In the rows, 128 means zero.
Named moves (each a turn or a mirror), then the moves between two rows, first move first; the first pair answered
Z511:
[136 142 108 124 151 142  92 145 156 159 112 121 138 145 120  91] -> [136 142 113 117 148 147  93 149 151 160 113 115 136 150 122 102]
[106 129 128  79 123 132 120 132 122 121 116 159 114 128 145 149] -> [108 132 115  99 135 114 122 123 135 117 116 174 114 104 134 133]
[138 132 118 133 137 122 165 106  94 110 150 138 131 119 118 180] -> [136 133 120 138 140 119 165 104  95 107 149 138 135 112 115 177]
Z188:
[135 129 140 139 131 130 131 121 114 122 134 115 136 118 120 128] -> [132 129 139 134 127 127 133 121 111 120 137 122 132 114 121 135]
[128 146 150 117 127 176 126 144 122  98 141  66 156 170 124 128] -> [ 86 143 145  72 110 136 139 139  99  93 164 125 129 136 129 177]
[126 129 141 114 139 149 107 151 138 147 125  99 161 146 127 110] -> [116 123 143 102 114 157 117 156 122 115 143 108 150 147 136 138]
Z955:
[117 127 139 106 119 143  86 150 138 150 155 130 107 160 150 119] -> [113 117 131 113 103 140  99 148 133 112 171 146  97 145 148 134]
[127 126 138 111 101 118 139 100  91 173 149 123 105 132 129 172] -> [147 126 132 107 109 159 112 105 115 163 119  90 114 171 150 115]
[113 119 123 113 118 108 147 118 118  99 145 162 108 110 121 162] -> [120 134 137  94 153 118 117 118 131 180 109 133 126 147 124 125]
[120 127 120 129 126 113 128 139 156 113 123 147 122 131 122  90] -> [115 128 123 129 128  96 138 136 145 123 131 158 120 120 113 109]
Now pairs of rows:
Between the rows of a pair lie 2 to 3 moves.
[126 105 106 110  96 108 136 135 118  99 159 168  97 122 126 131] -> [135 115 121  84 111 144 114 143 124 144 130 127 112 176 143 105] => Z188, Z955, Z511
[122 134 106 160 132  92 139 102 129 114 147 160 112  91 102 151] -> [115 135 138  99 119 132 134 123 104 157 144 126 114 157 124 190] => Z188, Z511, Z188
[144 134 128 117 123 156 116 145 147 106 112 120 129 151 141  96] -> [114 135 137  86 121 113 132 139 122 133 135 156 116 129 130 159] => Z188, Z955
[119 118 154  71  95 186 121 153 128 103 131 105 107 190 170 135] -> [113 138 118 149 160  63 129 113 160 139 129 189 113  69 107 100] => Z511, Z955
[114 123 105 145 132 100 122 103 132  98 128 156 130 103 130 100] -> [106 124 124  85 118 136 107 117 123 118 117 135 122 157 158 105] => Z511, Z188, Z955
[143 120 162 129 108 130 117 137  99 144 127 106 132 131 138 163] -> [138 119 157 102 106 138 104 139 107 142 111 113 122 140 152 140] => Z955, Z188, Z955
[113 131 108 100 134 118 105 119 156 110  98 161 114 117 146  75] -> [106 127 110 121 116  91 141 117 130  89 140 175 114  81 122 136] => Z188, Z955
[112 100 161 108 101 150 106 135 143 104 144 116 110 178 167 108] -> [116 100 154 118  99 151 111 131 148  91 149 119 110 170 166 103] => Z511, Z188, Z511
[139 130 129 117 162 142 103 113 147 195  88 110 137 152 141  77] -> [126 109 109 170 110 108 160 110 113  81 160 153 116  80 120 164] => Z188, Z955, Z511
[133 123 138 123 108 159 136 137 124 106 142 107 123 160 147 137] -> [138 137 125 173 145 105 144 117 140 135 137 135 131 106 112 119] => Z955, Z511, Z188
[106 138  80 115 152 128 104 103 161  98  95 182 138 122 134  70] -> [110 125  81 116 115 161 117 117 147  44 117 162 136 137 148  98] => Z188, Z188
[122 140 146 132 140 134 156 110 119 158 142 116 111 144 114 188] -> [143 147 126 156 166 147 126 105 159 155 101 106 121 150 118 105] => Z511, Z955
[132 119 118 162 144 134 130 133 135 117 124 129 136 149 123 132] -> [121 124 120 136 156 124 120 133 138 144 113 142 131 148 127 126] => Z188, Z188, Z955
[130 118 119 157 142  88 143 123 104 125 132 142 133  84 104 127] -> [149 109 137 153 115 142 149 142  86 102 141  94 140 134 123 146] => Z188, Z188, Z511
[132 126 122 154 115 142 142 112 115  82 125 143 119 116 140 140] -> [154 133 129 169 127 158 135 114 126 110 112 112 136 135 132 123] => Z955, Z188, Z955
[120 118 112 132  98 127 128 125 143  88 139 123 126 125 142 114] -> [139 124 128 153 109 135 132 128 136 129 142  86 146 140 129 130] => Z955, Z188, Z188
[113 122 117 135 141 127  90 100 161 104 120 131 119 109 135  82] -> [119 120 153 107 120 166 102 117 130 133 134  78 131 163 141 138] => Z955, Z188, Z511
